Each named move below is a turn or a mirror, shown by a few rows before and after it. Which moves, in which order, take the first row of each later pair to the second? The first pair is answered.
q321:
[-1.00  0.85  2.50 -1.09 -0.31 -1.10  0.58 -1.14 -0.25  0.48 -0.15  1.90
 -1.03  0.01 -0.53  2.18 -0.43 -1.26  0.79 -0.70  0.70  1.12 -1.58  1.39
 -0.26] => [-0.89  0.68  1.26  1.41 -1.79 -0.11  1.81 -0.52  0.07  0.03  0.11  1.28
 -0.08 -0.48 -0.34  1.26 -0.95 -1.44  1.33 -0.46  0.82  1.10 -2.40  2.38
  0.56]
[-0.54  1.01 -0.36  1.90 -2.17 -0.80  1.37  1.15  1.12 -1.62  2.15 -0.64
  1.64 -0.07 -0.28 -1.16 -1.70  2.15  1.40 -0.62  0.97 -1.90 -0.97  1.32
  0.55] => [-0.58  1.71  2.11 -2.75  0.88 -2.30 -0.09  0.36  0.05 -1.17  2.33 -0.10
  0.10  1.01 -0.65  0.19 -0.65  2.44  1.45 -1.46  0.86 -1.84  0.52 -0.19
 -1.07]
[ 0.44 -1.88  1.30 -1.06 -0.50  1.09 -2.83  1.83 -2.11 -0.98 -1.26  0.41
  1.69 -0.79  1.29 -2.27  0.01 -0.28  0.12  0.73 -0.41  0.06 -1.41 -1.75
 -0.52] => [ 0.77 -2.01  1.41 -0.85 -0.62  1.21 -3.05  1.98 -2.10 -0.98 -1.05  0.54
  1.68 -1.26  0.97 -2.58  0.23 -0.37 -0.05  0.73 -0.63  0.07 -1.59 -1.37
 -0.43]
q474:
[ 0.39  1.91  2.98 -0.05  1.61 -1.87 -0.29  1.82 -1.76 -2.42  1.36 -0.46
  2.02  0.68 -0.37  1.74 -1.27  2.64  1.91 -1.12 -0.17 -1.82  0.06 -0.72
 -0.33] => [ 0.82  1.86  0.73  0.36  1.09 -3.68  2.21 -1.34  1.56 -1.25  1.11 -0.48
 -1.89  1.45  0.44  3.95 -0.06  0.76  1.10 -1.37  1.20 -1.05  0.50 -0.03
  0.07]
[-0.15 -0.87 -1.32 -0.47 -1.07  2.39 -0.87 -0.95 -0.02  1.58 -1.17 -0.12
 -0.55 -1.39  0.13 -0.40  0.74 -1.09 -2.27  1.19 -0.26  0.22  0.53 -1.26
 -0.21] => [-0.27 -0.08  0.34 -0.44 -0.16  2.64 -2.23  1.46 -1.81  0.48 -0.57 -0.08
  1.71 -0.87 -0.22 -0.95 -0.38  1.01 -1.08  0.95 -0.78 -0.58  0.10 -1.51
  0.03]
[-0.45 -0.36  0.08  0.10 -1.09  3.60 -1.03  1.72 -2.32  1.05 -1.06  0.06
  1.15 -2.10 -0.54 -1.96  0.72 -1.12  0.11  2.31 -1.37  0.27 -0.22 -0.68
 -0.82] => [-0.36  1.35  2.35  0.15  0.06  1.15 -1.44  2.85 -2.69 -0.92  0.44 -0.09
  2.26 -0.59 -0.06 -0.73 -0.54  2.27  1.92  0.92 -0.83 -1.07 -0.24 -0.39
  0.06]
q887:
[-0.26 -1.16 -0.09  0.58 -2.26  1.93 -1.60  1.39  0.16  1.77  0.65  0.75
  1.60 -0.28 -0.67 -1.17  0.06 -1.38 -1.25  2.50 -0.19  0.81  0.57 -0.49
 -1.77] => [ 0.10 -0.46 -0.91  2.78 -3.16  1.03 -0.17  2.07  0.83  0.37  1.67  0.17
  1.66  0.44 -0.33 -1.04 -1.08 -0.36 -0.37  1.92  0.35 -0.03  0.35  0.32
 -1.00]
[-0.46 -0.31 -0.93  1.43 -1.05  0.69  1.48 -1.08  0.56  0.87 -0.67 -0.03
 -0.53 -0.58  0.18  0.80  0.16 -1.57  0.53  0.38  0.00  0.26 -0.59 -0.11
 -0.09] => [-0.19 -0.19 -0.77  1.46 -0.96  0.27  1.99 -1.10  0.98  0.77 -0.72 -0.01
 -0.87 -0.78  0.44  1.24  0.14 -1.46  0.91  0.39 -0.11  0.24 -0.68 -0.06
 -0.21]
[ 0.57  1.61  0.38  1.81  1.25 -0.62 -1.17  0.23 -0.17 -1.82  1.25  0.88
  2.06  2.00 -0.84 -0.65 -1.58  1.31  1.29  3.11  0.11 -0.14 -0.26  1.08
  0.51] => [ 1.00  1.88  1.00  0.03  2.22 -1.33 -1.46 -0.43 -0.53 -1.84  1.21  1.29
  1.02  2.40 -0.97  0.06 -1.22  1.16  1.46  2.76  0.26  0.03  0.49  0.37
 -0.17]
[-0.69  1.48 -0.49 -1.16 -0.95  0.83 -0.58  3.16  2.16 -2.15 -0.12 -0.07
  1.90 -0.46 -1.06 -0.26 -0.65 -0.10  0.24 -2.08  0.17 -1.55  1.90 -0.51
  0.39] => [-0.41  1.85 -0.31 -1.76 -0.38  0.24 -0.78  2.87  2.28 -1.94  0.13 -0.02
  1.76 -0.09 -1.12  0.10 -0.53 -0.13  0.45 -2.18  0.39 -1.62  2.39 -0.85
  0.02]
Then:
(2 to 3 moves a pair)
[ 0.91  1.21  1.38 -0.58  1.02 -1.94 -0.70  0.43  0.02 -0.57  0.34  1.84
  0.16  1.63 -0.14  1.27 -0.62  1.67  0.68 -0.51 -0.21 -1.16  0.35  0.94
 -0.67] => [ 0.56 -0.61 -1.08 -0.89 -0.60  1.51 -1.23 -0.33 -0.75  1.12 -1.83  1.96
  0.50 -0.71 -0.26 -1.36  0.31 -1.03 -1.71  0.47 -0.89  0.38 -0.05  0.27
 -1.31] => q474, q474, q474
[ 1.14 -0.69 -3.16  3.00 -0.07  2.15  2.26 -1.99  2.40  1.95 -1.39 -0.57
 -1.30 -0.87 -0.81 -0.32  0.13 -2.04 -0.11 -0.54  0.15  1.95  0.06  0.93
  1.95] => [ 0.67 -0.49  1.81 -3.11  3.81  1.91 -1.76 -1.11 -1.49  2.65 -1.85  0.71
 -0.25 -0.77 -1.82 -0.62  0.85 -0.43 -0.50 -0.96 -0.84  2.14  1.03 -2.18
 -0.02] => q474, q321
[-1.33 -0.41  0.67 -2.52  1.05  1.37 -2.01 -0.44 -1.49  0.32 -2.08  0.89
  0.51 -0.43  0.23  0.56 -0.75  1.09  0.01 -0.43 -1.03  0.88  1.29 -2.02
 -0.73] => [-1.00 -0.26 -0.44 -2.07  1.32 -0.39 -0.69 -1.94  0.55  0.45 -1.67  0.59
 -1.95  0.74  0.69  2.36 -0.21  0.30  0.14 -0.70  0.19  0.96  1.51 -1.68
 -0.58] => q474, q474, q474
[-0.20  1.34  2.91 -0.20  1.04 -1.24  0.20  0.59  0.30 -1.41  1.84  1.02
  0.89  2.06  0.73  1.83 -1.33  2.85  1.77 -1.52  0.11 -1.87  0.47 -0.04
  0.47] => [-0.06  0.72 -0.75  2.60 -1.36 -1.22  2.34 -1.19  3.07 -0.86  1.20  0.03
 -0.59  1.76  1.47  1.88 -1.17  0.60  1.16 -1.09  1.09 -1.28  0.04  1.14
  1.40] => q321, q474
[ 1.36 -2.28 -2.40  3.10 -0.26 -1.21  0.23 -2.08  2.11  2.24 -0.35  0.28
 -0.09 -0.79 -0.22 -1.08  0.03 -0.25 -0.18 -0.97 -0.10  1.59 -0.90  0.14
  0.59] => [ 1.60 -1.12  1.07 -0.33  2.83 -3.42 -1.25 -1.63  0.45  1.82  0.85  1.12
 -0.16  0.46 -0.62  0.37  0.22  1.79  1.18 -2.10 -0.16  0.76  0.30 -1.25
 -0.42] => q474, q887, q321
[ 0.38 -0.95 -0.66 -0.71  0.33  0.95 -0.12 -1.64  0.72  0.74 -1.26 -0.01
 -1.13 -0.43 -0.26  0.17  0.69 -2.40 -2.07 -0.06  0.30  0.95  0.57  0.08
 -0.64] => [ 0.32 -1.29 -1.34  2.10 -1.22  1.94  0.43  0.03  0.44 -0.30 -0.71 -0.16
  0.61 -0.59 -0.19 -1.08 -0.41 -1.33 -1.55  0.24 -0.12  0.62 -0.08  0.69
  0.42] => q887, q887, q474
[ 0.28  1.00  1.84 -1.36 -0.05 -3.68  1.21 -1.96  1.56  2.18  0.43  0.08
 -2.72  0.98 -0.31  2.96  0.66 -0.70 -0.25 -0.53  2.68  1.19  0.80 -0.51
  0.08] => [ 0.20 -0.84  2.52 -3.15 -0.39  0.63 -1.89 -0.91 -1.48  3.13 -1.27  0.49
 -0.47 -1.15 -1.26 -0.41  1.21 -1.79 -2.10  1.06  0.90  2.50  0.13 -1.55
 -1.12] => q887, q474
[-1.57  0.75 -2.66  0.45 -1.29  2.02  0.45  0.97 -1.45  1.23 -0.96  1.19
 -0.63 -1.66  1.65  1.51  0.21 -2.07 -0.09  1.14 -2.56  2.60  0.77 -1.29
 -1.46] => [-1.55  1.23 -2.65  2.66 -1.91  1.88  0.62  2.43 -1.76  0.10 -0.05  0.96
  1.32 -1.68  1.37  1.12 -1.00 -0.34  0.82  1.19 -2.21  1.37  0.10 -0.80
 -0.63] => q887, q474
[-1.44  0.71  3.22 -1.99  0.52  0.85 -3.18  2.47 -2.22  0.06 -0.90 -0.29
  2.80  1.57 -0.82 -1.17  0.56  2.59 -0.12  0.24 -0.21  0.11 -0.49 -1.19
 -0.45] => [-1.00  1.29  0.29  3.42 -2.14 -0.80  0.67  1.99  0.87 -1.23  0.10 -1.65
  2.13  2.03  0.06 -0.38 -0.72  3.00  1.50 -0.15  0.61 -0.70 -1.32  1.41
  1.55] => q474, q321
[-0.04 -0.46 -1.57  2.54 -0.71  1.48  0.35  1.18  0.19  1.46 -1.07 -2.19
 -0.57 -1.70 -1.34 -0.65  1.91 -1.05  0.90  1.07  0.43 -1.83 -0.77  0.54
  1.70] => [-0.05  0.14  0.28  2.52 -0.15  0.66 -0.20  2.53 -0.39  0.56 -0.14 -1.90
  0.29 -0.94 -1.58 -0.16  1.03  0.86  2.00  0.50  0.19 -2.94 -1.27  0.34
  2.23] => q474, q474
[-0.47 -1.80 -4.11  1.53 -2.51  3.34  4.73 -1.84  0.53 -0.61 -1.93 -0.94
 -1.20 -1.48  0.71 -2.15  0.29 -4.43 -3.20  0.60  0.10 -0.72 -1.78  1.27
  0.86] => [-0.68  1.10  0.50 -4.42  3.00 -2.57  3.71 -3.63 -0.16 -1.27 -0.05  0.11
 -4.72  1.50  0.81  3.06  1.41 -2.38 -0.89 -1.72  1.10 -1.89  0.76 -0.73
 -0.97] => q887, q321
[-1.02 -0.29 -1.28 -1.59  1.43 -0.74  0.93 -1.27  1.49  1.72 -1.30  0.29
 -2.45  0.63  0.51  1.13  0.89 -0.54 -0.10  0.49  0.89  0.70  0.40 -0.17
 -0.56] => [-1.14 -0.40  0.63 -2.00  1.33  2.13 -1.50  1.13 -1.54  1.29 -1.28  0.80
  1.00 -0.57 -0.20 -1.45  0.34  0.37 -0.27  0.74 -0.53  0.54 -0.60 -1.18
 -1.34] => q474, q474
[ 1.15 -2.49 -0.86  2.71 -2.33  2.46  0.37  0.11  0.02  0.79 -1.29 -1.37
 -2.44 -1.27 -1.02 -2.50 -1.03 -2.19 -0.77  0.84 -0.11  2.53 -1.11  1.96
 -0.13] => [ 1.08 -1.38  3.20 -3.26  1.97  0.66 -2.49 -0.14 -2.85  1.29 -0.82 -0.20
 -2.64 -0.57 -1.69 -1.29 -0.29 -0.61 -0.37  0.44 -0.72  2.04  0.45 -0.58
 -2.14] => q321, q474
[ 0.23  0.60  3.68 -2.27  2.62 -1.68 -1.02  2.18 -2.73 -1.86  1.23 -0.83
  1.59  1.32 -0.21 -0.48 -0.69  3.46  1.94 -0.71  0.35 -0.93  2.09 -1.39
 -0.72] => [ 0.23 -0.95 -1.44 -2.14  0.99 -2.55  2.49 -3.05  2.16  0.59 -0.46 -0.92
 -4.04  1.02  0.27  1.25  1.76 -2.06 -0.59 -0.06  1.40  0.94  2.63 -0.65
 -0.62] => q474, q474
[-0.12 -1.40  2.94 -0.46  0.10  0.34 -0.71  0.04 -4.31  0.66  2.88 -1.47
  0.33 -3.11 -1.35 -2.64 -0.79 -0.41 -0.83  0.40  0.41  2.21 -0.52 -1.59
 -0.86] => [ 0.23 -0.79  3.64 -2.21  1.45 -2.47  0.33 -1.96 -3.48  0.93  3.08 -1.16
 -2.36 -1.76 -1.07 -0.72  0.09 -0.84 -0.22 -0.15  1.46  2.02  0.10 -2.06
 -1.53] => q474, q474, q887
[ 0.05  1.31 -0.41  1.94  0.00 -0.72  1.78 -2.57  0.26  0.35  0.57 -1.82
 -1.53  0.36  0.00  0.55  0.89 -1.76 -1.89 -1.34 -0.80  0.80  0.68  2.02
 -0.24] => [ 0.00  1.38  0.74  3.40 -0.60  0.69  0.46  0.18 -1.63 -0.80  1.09 -1.77
  1.58 -0.13 -0.31 -0.98 -0.79  0.01 -0.82 -1.24 -1.41  0.27 -0.04  2.13
  0.44] => q474, q474, q887
[ 2.78  2.02  1.39 -1.14  4.75 -1.75 -3.11 -1.79 -3.05 -0.54  1.68  2.39
  2.12  0.67 -1.73  0.56  1.36  1.49  0.49 -0.16  0.06  0.32  0.39 -0.67
 -0.68] => [ 2.71  0.92 -1.66 -1.18  3.74 -2.13 -1.29 -4.95 -0.35  1.45  1.08  1.94
 -1.59  0.44 -1.26  1.61  2.18 -1.30 -0.51  0.19  1.26  1.83  1.18 -0.22
 -0.78] => q474, q474
[ 0.44 -1.70 -2.60  0.39 -0.95  0.48  0.34 -1.05  0.61  1.90 -0.40 -1.05
 -1.25 -1.29  0.76 -0.48  2.10 -2.79 -2.62  0.50  0.45  1.71 -1.36 -0.08
 -0.55] => [ 0.33 -0.55 -1.23  3.63 -1.75  1.11 -0.11  2.62 -0.96 -0.42  1.41 -1.36
  2.52 -0.89  0.85 -1.43  0.12  0.49 -0.71 -0.15  0.21  0.31 -2.65  1.03
  1.18] => q474, q887
[-0.44 -1.61  2.33 -2.08  4.22 -2.70 -0.69  0.76 -3.29  0.36 -1.12  1.07
  1.40  0.92  2.40  1.47  0.34 -1.81  1.25  0.10 -0.50 -0.91  2.09 -1.05
 -2.38] => [-0.22 -0.57  0.68  3.04  1.89 -4.09  1.78  1.43 -1.23 -1.39 -0.25 -0.17
  1.45  1.67  2.54  2.29 -1.56  0.03  3.11 -0.33  0.64 -1.62  1.14  1.00
 -0.24] => q321, q474, q887
[-0.58  1.37 -2.31 -3.53  0.32 -3.38 -1.58 -3.07  1.25  0.80 -0.77 -1.69
 -3.36 -0.36  1.56  1.05  1.81 -1.95 -0.84  0.46  0.61 -0.02  0.65 -0.94
 -0.49] => [-1.04  2.36  1.47 -3.58  1.09 -2.30 -4.79  0.74 -2.65 -0.73  0.52 -1.24
  1.06 -0.43  0.61 -0.87 -0.09  1.84  0.41  0.17 -0.38 -1.19 -0.36 -1.55
 -0.56] => q474, q474, q474
[-0.29  1.08  3.36 -0.20  0.73 -0.39 -1.82  3.06 -3.46 -1.53  0.71  0.29
  2.83  0.02 -0.38 -0.33 -1.63  2.62  1.35 -1.03 -0.97 -0.69 -0.13 -0.77
  0.01] => [-0.08 -0.68  1.87 -3.48  1.01  1.46 -2.71  0.57 -3.24  1.15 -1.60  0.83
  0.67 -1.20 -0.55 -1.14  0.44 -1.21 -1.28  0.34 -1.19  1.72  0.64 -2.12
 -1.96] => q474, q887, q887
[-0.84  0.71  2.31  1.94 -1.52  0.36 -0.89  2.97 -1.91 -3.75  1.15  0.12
  4.13 -0.69 -0.36 -0.95 -3.00  2.77  1.86 -1.40 -1.24 -1.96 -1.89 -0.59
  0.28] => [-0.54  1.08  0.10  3.41 -1.55 -3.08  2.55 -0.18  2.55 -3.66  1.46 -0.23
  0.26  0.66  0.85  2.19 -2.51  1.42  2.61 -1.87  0.64 -1.98 -1.56  0.94
  1.05] => q321, q474, q321
[-0.82  0.31  2.32 -2.45  2.94 -1.03 -0.69  0.17 -1.17 -0.82 -0.15  0.21
  0.73  2.31 -1.01  1.04  0.30  1.78  0.60 -1.07  0.01 -1.09  1.30 -0.73
 -0.78] => [-0.39 -1.02 -0.44 -2.29  1.63 -0.39  1.08 -2.11  1.11  0.93 -1.34  0.01
 -2.15  1.42 -0.82  1.14  1.70 -1.58 -1.34 -0.12  0.49  0.51  1.50 -0.57
 -0.98] => q474, q474
[-2.75 -0.13  2.12  2.14 -0.60 -1.05 -0.90  1.21  0.53  0.11  1.54 -0.23
  0.35  0.74  1.47 -1.27 -1.42  2.34  0.37  0.40  0.92 -1.46  0.70  1.58
  0.82] => [-2.81 -1.24 -0.50  2.48 -1.33 -0.47  0.25 -1.41  2.70  1.25  0.08 -0.64
 -1.90  0.30  1.56 -0.64 -0.38 -0.54 -0.74  0.83  1.29 -0.29  0.92  2.13
  0.84] => q474, q474
[ 0.38  0.71  1.81 -3.41  0.97  0.76 -0.91  2.62 -2.39 -0.17 -0.26  0.49
  1.09 -1.92 -0.08 -1.63  0.56 -0.72  0.23 -0.18 -1.61  0.87  0.39 -0.20
 -1.66] => [ 0.61  1.16  1.20 -4.73  1.09 -0.36  0.01  0.57 -1.21  0.49 -0.78  0.37
 -1.15 -1.05  0.07 -0.40  1.45 -2.25 -0.25 -0.22 -0.81  1.40  1.09 -0.34
 -1.84] => q474, q474, q887
[-0.12 -1.92 -1.40 -0.28 -0.60  2.12  1.27 -0.74  1.23  0.66 -0.38  0.56
  0.37 -1.84 -0.32 -1.65  1.39 -2.02 -1.54  0.40 -0.58  0.92 -0.81  0.22
  0.27] => [ 0.25 -0.74  1.06 -3.61  2.35 -0.92  0.83 -1.50  0.94  0.20  0.57  1.33
 -1.03 -0.09 -0.08  0.68  1.26 -0.41 -0.82 -0.14 -0.47  0.15  0.16 -0.59
 -0.38] => q887, q321
